In the data rows, 128 means zero.
Here are some points, one per row:
{125, 133, 133, 138, 91, 107, 172, 99, 77, 114, 161, 152, 66, 114, 166, 192, 100, 147, 149,
 96, 83, 123, 121, 147, 118, 166, 166, 129, 144, 130, 191, 116, 142, 126, 81, 93, 101, 114,
 144, 86, 124, 114, 94}
{117, 116, 134, 102, 159, 142, 175, 185, 116, 89, 152, 114, 175, 171, 188, 170, 139, 98, 70,
 147, 140, 104, 155, 133, 110, 168, 78, 147, 131, 145, 161, 137, 79, 96, 131, 127, 131, 156,
 175, 66, 126, 108, 158}
{102, 204, 151, 96, 111, 110, 136, 133, 151, 110, 140, 105, 101, 136, 177, 55, 132, 126, 123,
 121, 168, 137, 76, 113, 120, 169, 166, 172, 102, 157, 133, 192, 107, 130, 123, 188, 119, 69,
 85, 138, 171, 122, 105}
{198, 153, 85, 104, 147, 117, 103, 116, 106, 110, 112, 142, 184, 145, 136, 128, 75, 93, 188,
 93, 158, 96, 53, 187, 65, 154, 124, 86, 118, 79, 120, 116, 75, 151, 83, 94, 142, 123,
 156, 175, 150, 154, 166}
{126, 100, 145, 136, 112, 156, 158, 62, 138, 171, 136, 153, 156, 105, 118, 158, 116, 83, 108,
 146, 190, 126, 155, 213, 105, 108, 117, 152, 137, 114, 167, 66, 161, 112, 133, 188, 108, 92,
 122, 99, 135, 146, 121}
{127, 120, 167, 108, 158, 145, 93, 192, 83, 120, 116, 136, 42, 191, 146, 145, 103, 139, 149,
 131, 127, 100, 157, 145, 112, 74, 113, 145, 124, 178, 135, 92, 131, 136, 110, 157, 156, 97,
 114, 160, 117, 174, 111}
{116, 102, 113, 130, 152, 117, 106, 135, 122, 156, 98, 143, 139, 155, 144, 127, 78, 158, 104,
 184, 163, 160, 129, 178, 193, 158, 146, 226, 134, 100, 84, 129, 132, 142, 118, 67, 126, 179,
 132, 120, 174, 106, 93}
{136, 143, 107, 92, 103, 169, 113, 118, 164, 109, 134, 114, 144, 102, 133, 121, 40, 124, 172,
 114, 143, 170, 157, 136, 119, 99, 141, 68, 141, 125, 77, 158, 154, 77, 139, 154, 169, 170,
 138, 87, 94, 155, 110}
{121, 165, 152, 161, 212, 172, 104, 70, 123, 137, 80, 122, 108, 178, 125, 152, 120, 154, 108,
 153, 63, 99, 126, 96, 89, 156, 115, 112, 69, 65, 109, 132, 173, 81, 168, 115, 133, 112,
 103, 120, 147, 137, 107}
{110, 102, 81, 142, 112, 91, 89, 97, 139, 135, 159, 170, 97, 166, 177, 101, 163, 169, 99,
 191, 121, 105, 93, 137, 45, 121, 119, 112, 163, 118, 150, 116, 125, 114, 135, 155, 100, 182,
 126, 100, 82, 108, 120}
{143, 54, 118, 109, 126, 128, 109, 147, 96, 178, 102, 99, 196, 151, 133, 89, 115, 71, 106,
 100, 124, 107, 109, 47, 157, 139, 167, 100, 154, 166, 92, 144, 113, 138, 107, 148, 81, 105,
 130, 80, 163, 157, 72}
{123, 142, 146, 131, 180, 89, 109, 141, 124, 113, 192, 154, 162, 125, 104, 118, 123, 125, 230,
 186, 126, 117, 129, 111, 166, 119, 136, 141, 148, 119, 131, 80, 140, 138, 136, 132, 118, 114,
 65, 62, 117, 88, 154}
{193, 80, 170, 177, 129, 110, 98, 119, 185, 124, 82, 96, 135, 106, 129, 138, 119, 163, 160,
 116, 107, 184, 133, 116, 96, 108, 71, 141, 125, 149, 173, 137, 90, 195, 136, 129, 152, 160,
 141, 75, 169, 125, 125}
{139, 96, 143, 90, 174, 160, 110, 188, 170, 128, 105, 159, 146, 77, 151, 89, 152, 133, 120,
 87, 79, 147, 121, 168, 165, 128, 161, 103, 129, 113, 131, 110, 114, 144, 168, 157, 65, 91,
 151, 130, 109, 126, 145}
{114, 106, 71, 107, 103, 128, 165, 152, 173, 98, 117, 93, 142, 109, 139, 154, 116, 136, 153,
 134, 150, 76, 197, 82, 117, 146, 132, 137, 161, 96, 122, 118, 204, 150, 146, 117, 93, 135,
 149, 171, 193, 135, 131}
{75, 114, 108, 89, 132, 83, 152, 133, 104, 134, 113, 50, 108, 98, 90, 74, 147, 89, 139,
 180, 68, 168, 103, 162, 180, 126, 94, 108, 99, 126, 141, 127, 158, 189, 124, 140, 154, 140,
 207, 83, 122, 181, 150}
{95, 147, 152, 167, 39, 167, 115, 165, 110, 136, 86, 113, 143, 85, 151, 155, 170, 134, 148,
 163, 124, 89, 100, 131, 146, 151, 138, 107, 116, 94, 129, 91, 96, 76, 141, 144, 189, 112,
 111, 146, 122, 74, 130}
{102, 105, 141, 148, 169, 155, 198, 147, 103, 87, 90, 145, 117, 121, 98, 158, 144, 162, 142,
 158, 169, 143, 51, 139, 139, 84, 112, 60, 135, 162, 113, 196, 160, 125, 135, 136, 94, 151,
 140, 143, 160, 82, 95}
{111, 134, 132, 127, 148, 97, 131, 94, 168, 156, 126, 181, 134, 126, 132, 153, 158, 99, 133,
 111, 101, 23, 156, 134, 172, 120, 146, 139, 104, 149, 140, 210, 113, 167, 120, 172, 189, 153,
 113, 165, 110, 138, 121}
{115, 134, 128, 95, 89, 142, 180, 119, 117, 156, 135, 134, 90, 143, 130, 136, 121, 131, 95,
 91, 130, 100, 117, 151, 109, 87, 133, 129, 118, 90, 78, 123, 105, 194, 157, 85, 142, 86,
 83, 46, 147, 114, 188}
{112, 166, 102, 136, 157, 167, 160, 175, 165, 144, 182, 148, 172, 94, 81, 119, 98, 145, 69,
 138, 70, 136, 85, 86, 105, 88, 144, 147, 140, 148, 121, 84, 132, 169, 109, 126, 172, 122,
 142, 168, 144, 127, 86}
{145, 83, 142, 103, 153, 134, 151, 109, 125, 171, 154, 105, 133, 96, 81, 120, 152, 242, 141,
 97, 181, 96, 139, 112, 118, 160, 86, 135, 104, 106, 107, 110, 127, 119, 66, 150, 144, 123,
 150, 102, 89, 153, 147}
{129, 136, 157, 140, 70, 127, 184, 101, 125, 117, 122, 212, 148, 181, 144, 92, 123, 141, 159,
 129, 102, 126, 134, 96, 167, 128, 77, 140, 123, 164, 103, 126, 98, 103, 170, 116, 99, 99,
 154, 188, 118, 182, 147}
{26, 146, 116, 193, 117, 121, 112, 143, 128, 156, 105, 147, 144, 158, 124, 96, 133, 95, 170,
 62, 111, 161, 164, 147, 118, 101, 118, 148, 111, 162, 132, 131, 136, 95, 36, 112, 132, 100,
 117, 144, 135, 117, 169}
{112, 187, 189, 98, 147, 125, 103, 86, 104, 111, 113, 112, 157, 138, 106, 173, 118, 144, 99,
 96, 114, 155, 142, 97, 128, 106, 199, 149, 116, 135, 113, 107, 132, 122, 151, 166, 107, 183,
 170, 131, 96, 95, 159}
{154, 144, 85, 122, 120, 40, 106, 151, 119, 74, 94, 175, 149, 63, 123, 131, 164, 137, 83,
 131, 147, 153, 166, 124, 123, 105, 148, 114, 84, 121, 119, 113, 130, 99, 121, 109, 152, 124,
 120, 104, 160, 180, 109}
{159, 176, 154, 114, 148, 55, 134, 107, 175, 152, 113, 94, 117, 164, 167, 112, 100, 148, 91,
 99, 168, 142, 125, 107, 177, 137, 98, 58, 164, 122, 147, 63, 146, 140, 128, 139, 134, 140,
 119, 157, 104, 93, 127}
{149, 167, 152, 176, 136, 186, 104, 160, 93, 109, 157, 169, 128, 150, 117, 53, 156, 151, 117,
 112, 158, 111, 140, 135, 134, 180, 149, 105, 111, 122, 185, 129, 182, 137, 156, 98, 152, 162,
 146, 106, 154, 131, 120}
{127, 107, 108, 112, 116, 155, 89, 104, 143, 131, 188, 136, 138, 176, 135, 179, 184, 114, 148,
 143, 149, 196, 177, 125, 154, 118, 134, 109, 133, 50, 115, 129, 83, 153, 91, 155, 127, 89,
 162, 153, 129, 127, 94}
{133, 111, 57, 186, 178, 156, 164, 123, 170, 70, 73, 120, 87, 143, 82, 147, 120, 86, 102,
 111, 149, 135, 86, 115, 137, 187, 169, 153, 193, 148, 137, 133, 125, 117, 148, 116, 151, 77,
 126, 124, 63, 113, 146}
{197, 157, 193, 148, 115, 154, 120, 119, 148, 115, 150, 116, 80, 88, 159, 124, 181, 83, 105,
 158, 115, 114, 117, 142, 146, 91, 112, 152, 158, 92, 107, 135, 148, 104, 45, 81, 92, 148,
 91, 132, 105, 174, 163}
{161, 74, 71, 103, 103, 160, 123, 89, 116, 102, 151, 86, 102, 113, 104, 68, 97, 124, 116,
 158, 121, 130, 188, 114, 135, 77, 144, 116, 85, 144, 179, 104, 75, 120, 119, 128, 114, 139,
 121, 177, 141, 66, 167}
{139, 144, 101, 207, 140, 126, 124, 108, 78, 122, 172, 56, 157, 103, 185, 127, 145, 163, 131,
 111, 116, 106, 152, 191, 115, 132, 117, 166, 134, 154, 83, 124, 111, 142, 156, 121, 98, 118,
 115, 141, 84, 141, 112}
{98, 151, 143, 123, 136, 102, 77, 124, 97, 180, 166, 122, 127, 94, 114, 141, 92, 148, 94,
 194, 160, 122, 162, 138, 95, 115, 96, 129, 184, 130, 191, 205, 101, 100, 165, 70, 113, 71,
 177, 130, 103, 132, 179}
{166, 114, 155, 107, 91, 113, 117, 143, 138, 190, 164, 114, 140, 148, 141, 158, 160, 99, 148,
 134, 133, 158, 149, 134, 81, 148, 127, 121, 67, 155, 132, 157, 201, 134, 155, 76, 137, 125,
 93, 162, 71, 103, 119}
{124, 122, 136, 99, 89, 116, 90, 120, 144, 106, 172, 117, 120, 151, 70, 167, 160, 126, 104,
 91, 93, 131, 93, 164, 158, 160, 99, 132, 147, 170, 125, 126, 129, 94, 160, 147, 126, 149,
 80, 164, 189, 149, 160}
{103, 125, 128, 122, 128, 114, 125, 151, 78, 145, 140, 128, 90, 62, 118, 119, 117, 65, 140,
 76, 152, 143, 123, 95, 120, 133, 45, 150, 95, 74, 137, 114, 97, 131, 162, 123, 116, 175,
 99, 158, 95, 116, 93}
Along one direction, these points spread out more than along any other. Take the direction at right angles to it along which they spread out most. Go by this last direction. How far along it is each point below, from 0 to 99? The average is 50, and the first point in the table lies past the average. One standard deviation of the points above along it is 16.
{124, 122, 136, 99, 89, 116, 90, 120, 144, 106, 172, 117, 120, 151, 70, 167, 160, 126, 104,
 91, 93, 131, 93, 164, 158, 160, 99, 132, 147, 170, 125, 126, 129, 94, 160, 147, 126, 149,
 80, 164, 189, 149, 160} 63
{145, 83, 142, 103, 153, 134, 151, 109, 125, 171, 154, 105, 133, 96, 81, 120, 152, 242, 141,
 97, 181, 96, 139, 112, 118, 160, 86, 135, 104, 106, 107, 110, 127, 119, 66, 150, 144, 123,
 150, 102, 89, 153, 147} 28
{121, 165, 152, 161, 212, 172, 104, 70, 123, 137, 80, 122, 108, 178, 125, 152, 120, 154, 108,
 153, 63, 99, 126, 96, 89, 156, 115, 112, 69, 65, 109, 132, 173, 81, 168, 115, 133, 112,
 103, 120, 147, 137, 107} 79
{26, 146, 116, 193, 117, 121, 112, 143, 128, 156, 105, 147, 144, 158, 124, 96, 133, 95, 170,
 62, 111, 161, 164, 147, 118, 101, 118, 148, 111, 162, 132, 131, 136, 95, 36, 112, 132, 100,
 117, 144, 135, 117, 169} 66
{115, 134, 128, 95, 89, 142, 180, 119, 117, 156, 135, 134, 90, 143, 130, 136, 121, 131, 95,
 91, 130, 100, 117, 151, 109, 87, 133, 129, 118, 90, 78, 123, 105, 194, 157, 85, 142, 86,
 83, 46, 147, 114, 188} 47
{75, 114, 108, 89, 132, 83, 152, 133, 104, 134, 113, 50, 108, 98, 90, 74, 147, 89, 139,
 180, 68, 168, 103, 162, 180, 126, 94, 108, 99, 126, 141, 127, 158, 189, 124, 140, 154, 140,
 207, 83, 122, 181, 150} 19
{127, 120, 167, 108, 158, 145, 93, 192, 83, 120, 116, 136, 42, 191, 146, 145, 103, 139, 149,
 131, 127, 100, 157, 145, 112, 74, 113, 145, 124, 178, 135, 92, 131, 136, 110, 157, 156, 97,
 114, 160, 117, 174, 111} 63
{198, 153, 85, 104, 147, 117, 103, 116, 106, 110, 112, 142, 184, 145, 136, 128, 75, 93, 188,
 93, 158, 96, 53, 187, 65, 154, 124, 86, 118, 79, 120, 116, 75, 151, 83, 94, 142, 123,
 156, 175, 150, 154, 166} 42
{116, 102, 113, 130, 152, 117, 106, 135, 122, 156, 98, 143, 139, 155, 144, 127, 78, 158, 104,
 184, 163, 160, 129, 178, 193, 158, 146, 226, 134, 100, 84, 129, 132, 142, 118, 67, 126, 179,
 132, 120, 174, 106, 93} 44
{159, 176, 154, 114, 148, 55, 134, 107, 175, 152, 113, 94, 117, 164, 167, 112, 100, 148, 91,
 99, 168, 142, 125, 107, 177, 137, 98, 58, 164, 122, 147, 63, 146, 140, 128, 139, 134, 140,
 119, 157, 104, 93, 127} 48
{114, 106, 71, 107, 103, 128, 165, 152, 173, 98, 117, 93, 142, 109, 139, 154, 116, 136, 153,
 134, 150, 76, 197, 82, 117, 146, 132, 137, 161, 96, 122, 118, 204, 150, 146, 117, 93, 135,
 149, 171, 193, 135, 131} 43
{112, 187, 189, 98, 147, 125, 103, 86, 104, 111, 113, 112, 157, 138, 106, 173, 118, 144, 99,
 96, 114, 155, 142, 97, 128, 106, 199, 149, 116, 135, 113, 107, 132, 122, 151, 166, 107, 183,
 170, 131, 96, 95, 159} 57
{110, 102, 81, 142, 112, 91, 89, 97, 139, 135, 159, 170, 97, 166, 177, 101, 163, 169, 99,
 191, 121, 105, 93, 137, 45, 121, 119, 112, 163, 118, 150, 116, 125, 114, 135, 155, 100, 182,
 126, 100, 82, 108, 120} 45
{143, 54, 118, 109, 126, 128, 109, 147, 96, 178, 102, 99, 196, 151, 133, 89, 115, 71, 106,
 100, 124, 107, 109, 47, 157, 139, 167, 100, 154, 166, 92, 144, 113, 138, 107, 148, 81, 105,
 130, 80, 163, 157, 72} 47
